These views show one set of named points, seen from different sides, and a view may be mirrored.
A view may leave some points out. In some views, one point has been moved. Which views, in the order they come, and which point in each? Write - if no view has one.

Scene 1 (7 views)
In the rows, 128 means zero.
A:
  bug [ 92 115 121  91 206 159 201 124]
  tup [ 79 119 138  80 199 143 196 124]
  Bifik [ 79 107 127  95 209 143 202 113]
  zev [105 122 119 102 199 140 197 111]
  Ziza [ 90 122 134  87 195 134 192 125]
  san [ 85 112 132 102 193 132 181 101]
  limam [ 85 120 127  87 198 135 197 119]
  gume [ 90 115 115  87 191 162 200 116]
  fazi [ 96 121 136  93 194 151 193 122]
  Sodes [ 87 106 131  85 179 140 194 115]
  Nili [ 91 121 120  94 208 145 198 127]
  Nabam [ 96 110 106  91 192 135 197 128]
B:
  fazi [137 134 114 146 112 136 135 143]
  Nabam [128 153 130 153 132 129 146 134]
  fepi [152 135 106 161 119 139 136 149]
  limam [144 148 126 145 113 136 140 130]
  san [127 154 127 148 101 157 132 133]
  Nili [142 150 116 153 121 126 133 134]
  Ziza [146 143 128 144 115 140 140 139]
  Sodes [128 144 128 140 107 140 154 140]
  tup [152 146 119 140 106 134 146 138]
  Bifik [137 158 119 152 100 127 137 130]
  zev [126 138 124 157 120 137 127 128]
  gume [125 143 105 144 118 126 148 130]
C:
  Nabam [147 149 136 162 144 123 130 102]
  Ziza [148 141 150 180 139 107 127 113]
  limam [150 138 140 178 136 108 132 113]
  Bifik [145 135 128 178 144 107 147 118]
  tup [145 130 149 175 135 100 134 119]
  zev [151 147 135 191 150 111 127 115]
  fepi [125 136 148 179 152  94 124 103]
  Nili [141 143 130 170 145 101 130 110]
  Sodes [155 129 153 174 146 122 138 113]
  san [161 139 144 196 148 112 146 103]
  bug [138 131 130 165 152 102 132 110]
  gume [150 122 133 160 152 110 132 105]
D:
  Sodes [172  79 118 154 126 131 171 138]
  bug [186  67 105 138 118 107 174 143]
  zev [178  64 112 153 123 112 197 143]
  tup [187  67 110 154 130 124 160 150]
  Bifik [194  65 118 143 134 115 173 135]
  Ziza [182  67 107 157 130 129 176 151]
  san [174  83 121 154 141 133 180 137]
  limam [186  61 111 156 128 125 175 143]
  fazi [176  75 108 151 127 113 176 154]
E:
  san [120 153 144 106 122 106 139 148]
  Sodes [115 145 163 122 133  99 129 147]
  Ziza [128 145 159 111 134  98 128 129]
  zev [124 139 143 112 117 111 115 133]
  Nabam [118 131 153 107 134  98 106 142]
  tup [131 135 164 116 134  93 139 130]
  Bifik [125 127 155 108 114  93 135 141]
F:
  fazi [149 105 112 150  71 136 159 161]
  san [166  98 119 149  91 124 140 164]
  gume [160 104 120 142  75 135 174 144]
  bug [149 101 117 141  72 125 176 155]
  Sodes [159 111 112 159  88 132 154 145]
  Bifik [153  96 125 152  87 115 168 159]
  Nabam [153 115 109 132  96 127 168 150]
  zev [163 106 111 136  85 134 165 172]
  Nili [143 101 117 137  82 126 171 161]
  limam [147  98 115 148  93 131 160 157]
  tup [138  95 116 158  83 131 159 151]
  Ziza [142 103 109 150  89 134 154 159]
G:
  Bifik [108  82  85  70 147 144  89 157]
  gume [101  97  68  58 166 149  88 155]
  bug [ 97  90  79  61 162 139  90 164]
  san [121 101  80  89 146 139  78 147]
  fepi [ 99 101  74  77 163 122  95 178]
  Nili [ 91  89  81  71 157 135  89 159]
  Sodes [112  98  56  72 144 143  83 152]
  fazi [105 103  71  67 155 127  91 160]
  limam [ 99  92  73  80 147 139  93 151]
  Nabam [ 85  93  67  75 152 147  72 155]
  tup [106  86  66  76 150 133 103 156]
Views that do not fit: C, D
  moved in C: zev
  moved in D: san

Scene 2 (5 views)
A:
  Fovi [120  96 106  75  95 134 162 138 106 102 124 130 131  94 127  76]
  rekud [127 110 102  72 109 115 158 139 111 105 129 127 109  96 130  84]
  nisi [121  91 106  75  97 137 160 138 105 100 129 130 134  98 128  77]
  mugof [124  97 106  77  90 133 166 141 104 101 124 129 131  91 124  77]
  lol [124 110 107  74 110 114 154 139 110 103 125 127 109  93 137  84]
  foruk [122 110 110  75 114 122 152 137 108 100 125 125 112  93 135  79]
  Daved [121 112 103  71 104 113 159 136 113 110 123 131 110  93 132  82]
B:
  rekud [134  97  98 118 114 112 145 139 104  87 136 143 134 121 171 141]
  lol [130 101  99 116 109 116 142 141 101  86 139 142 137 118 170 140]
  segav [147  95 112 117 108  99 148 139  90  78 137 137 132 114 165 132]
  zomug [148  93 112 118 110  95 148 139  87  77 135 136 134 114 164 131]
  foruk [133  99 103 115 107 115 139 141  96  82 138 139 142 120 167 138]
  mugof [140  96 107 118 110  86 154 145  85  79 133 143 135 110 161 128]
  Fovi [142  94 109 118 108  91 150 143  84  79 136 137 135 109 163 129]
C:
  Fovi [115 102 121 158 210 168 106  93 115 138 162 134  77 134 127 188]
  rekud [130  91 116 162 210 157 107  92  93 149 157 129  88 123 128 179]
  Daved [130 100 114 159 209 158 103  93  94 146 156 123  92 128 128 178]
  lol [128  91 112 166 209 159 105  87  93 151 157 126  90 128 128 181]
  nisi [115  98 122 159 212 171 108  93 118 137 163 138  75 132 125 191]
  mugof [113 103 122 155 211 165 105  95 117 142 165 133  72 134 132 185]
  foruk [122  90 112 170 208 159 105  86  93 146 157 131  87 132 127 185]
D:
  Fovi [196 107 181 120 144 121  99 125  59 150 116  68  85 115 189  58]
  foruk [209 121 166 122 137 108  95 133  56 156 121  62  87 125 179  63]
  rekud [212 112 162 117 136 105  94 128  49 150 122  69  85 123 174  67]
  nisi [195 109 185 120 145 121  99 126  63 148 113  72  84 115 192  61]
  segav [199 112 181 118 143 117  99 128  60 149 115  73  86 119 188  65]
  mugof [201  96 175 119 145 117  88 126  53 143 120  67  83 118 184  67]
  Daved [209 110 160 117 135 107  99 125  45 153 122  67  84 119 173  58]
E:
  lol [126  84 114 118 120 110 138 139 148 152 144 170 125  99 143 143]
  foruk [125  91 119 116 119 109 137 140 145 153 140 165 126  96 142 142]
  Daved [123  84 110 118 126 110 136 146 157 155 144 172 120 100 145 143]
  segav [115 103 119 118 135 105 132 135 145 157 128 169 126 102 148 136]
  zomug [113 107 120 117 137 105 132 137 147 158 128 168 125 102 149 136]
  nisi [106 107 122 118 138 102 131 135 147 154 125 169 126 103 148 134]
  rekud [128  88 109 117 125 111 138 137 152 158 144 171 123 101 146 143]
  Fovi [105 104 121 118 136 103 132 140 151 153 129 169 124 102 148 136]
  mugof [ 99 107 119 117 136 103 136 136 156 153 133 169 125 104 149 137]
Views that do not fit: D
  moved in D: mugof

Scene 3 (7 views)
A:
  Lemu [131 190 159 199 113]
  purin [118 180 148 169 124]
  Tido [115 157 132 175 143]
  kur [133 172 121 175 135]
  mola [139 186 121 175 128]
  Duga [135 196 153 188 133]
  dema [128 183 133 195 126]
B:
  Lemu [ 89 148 103 150 125]
  Duga [ 96 149 101 147 148]
  purin [ 88 135 121 166 151]
  mola [119 124 114 155 152]
  kur [116 127 130 152 156]
  dema [112 144 119 153 137]
  Tido [103 138 149 156 160]
C:
  dema [141 128 126 140 129]
  mola [130 140 138 125 125]
  purin [128 111 146 141 118]
  Tido [129 115 123 130  95]
  kur [128 135 129 125 111]
  Lemu [134 114 133 158 147]
D:
  purin [104 160 148 185 125]
  kur [133 163 148 194 109]
  dema [117 174 163 204 116]
  mola [136 159 158 198 122]
  Tido [116 167 137 185  95]
  Duga [114 180 170 185 133]
  Lemu [100 184 166 203 138]
E:
  mola [116 183 103 137 108]
  Duga [113 207  78 127 107]
  kur [111 183 103 145 123]
  Tido [111 194  98 149 146]
  Lemu [124 199  66 114 129]
  dema [105 188  89 123 119]
  purin [132 199  86 133 129]
F:
  Lemu [ 83  92 161 144 104]
  dema [ 91 100 157 142 131]
  Tido [106 122 139 119 135]
  purin [111 102 143 133 112]
  mola [110 109 152 156 136]
  kur [108 119 147 144 140]
  Duga [101 101 171 142 111]
G:
  mola [131 100  81 113 153]
  Lemu [141  77  69  96 119]
  kur [115 104  86 110 149]
  dema [131 100  78  97 134]
Views that do not fit: E
  moved in E: Lemu

Scene 4 (5 views)
A:
  Mut [151 138 157 128 151 127 100 128  69  95 144 120]
  demoz [152 144 154 130 147 118 104 121  69  96 146 125]
  leboz [166 157 161 130 133 106 103 110  73  90 148 140]
  radel [152 139 140 139 140 115 116 138  85 118 138 114]
  Zug [155 144 155 131 144 118 104 124  73  98 144 125]
  dunuf [147 136 146 134 150 122 109 132  74 107 142 115]
B:
  Mut [118 167 100 177 166  50 184 127  94 160 153 120]
  leboz [126 177 123 182 150  50 212 136  88 153 138 127]
  reta [107 154 109 141 178  57 191 129  68 161 160 121]
  radel [111 158 110 147 175  56 192 128  72 161 158 120]
  dunuf [116 164 104 161 173  54 184 124  86 164 157 118]
  Zug [120 169 109 173 163  51 194 129  89 159 149 122]
  demoz [122 172 110 174 163  51 192 127  92 161 149 120]
C:
  leboz [139 147  59 207  89  86 116 194 107 159  74  95]
  Zug [141 151  53 200 103  83 115 207 121 147  90  89]
  Mut [142 154  48 191 107  82 112 210 120 141  98  86]
  reta [147 152  56 220 118  88 127 221 156 139  94  89]
  demoz [140 149  52 196 101  79 113 209 120 147  90  89]
  dunuf [143 151  51 200 112  80 117 218 136 140  97  86]
D:
  Zug [122 110 128 128 119 122  95 111 125 149 138 130]
  dunuf [122 105 120 134 131 126 101 122 127 149 138 119]
  Mut [117 107 126 123 126 130  94 112 130 147 143 127]
  demoz [122 113 127 128 119 126  93 111 128 152 138 130]
  leboz [123 120 136 120 104 122  85  99 125 154 137 144]
  reta [128  97 117 147 133 110 113 131 115 144 131 112]
  radel [128 101 118 144 129 113 109 127 117 146 131 115]
E:
  demoz [118 125 135 146 127 114 131 142 117 140 119 133]
  radel [100 124 150 158 136 125 128 117 118 133 129 131]
  leboz [128 129 133 143 145 109 127 153 138 137 107 128]
  Zug [115 126 136 149 129 115 130 141 121 139 120 132]
  Mut [112 126 132 149 117 115 132 143 114 142 125 134]
  dunuf [107 123 142 152 124 120 131 127 110 138 127 134]
  reta [ 94 125 153 161 137 128 128 111 119 131 132 130]
Views that do not fit: D
  moved in D: leboz
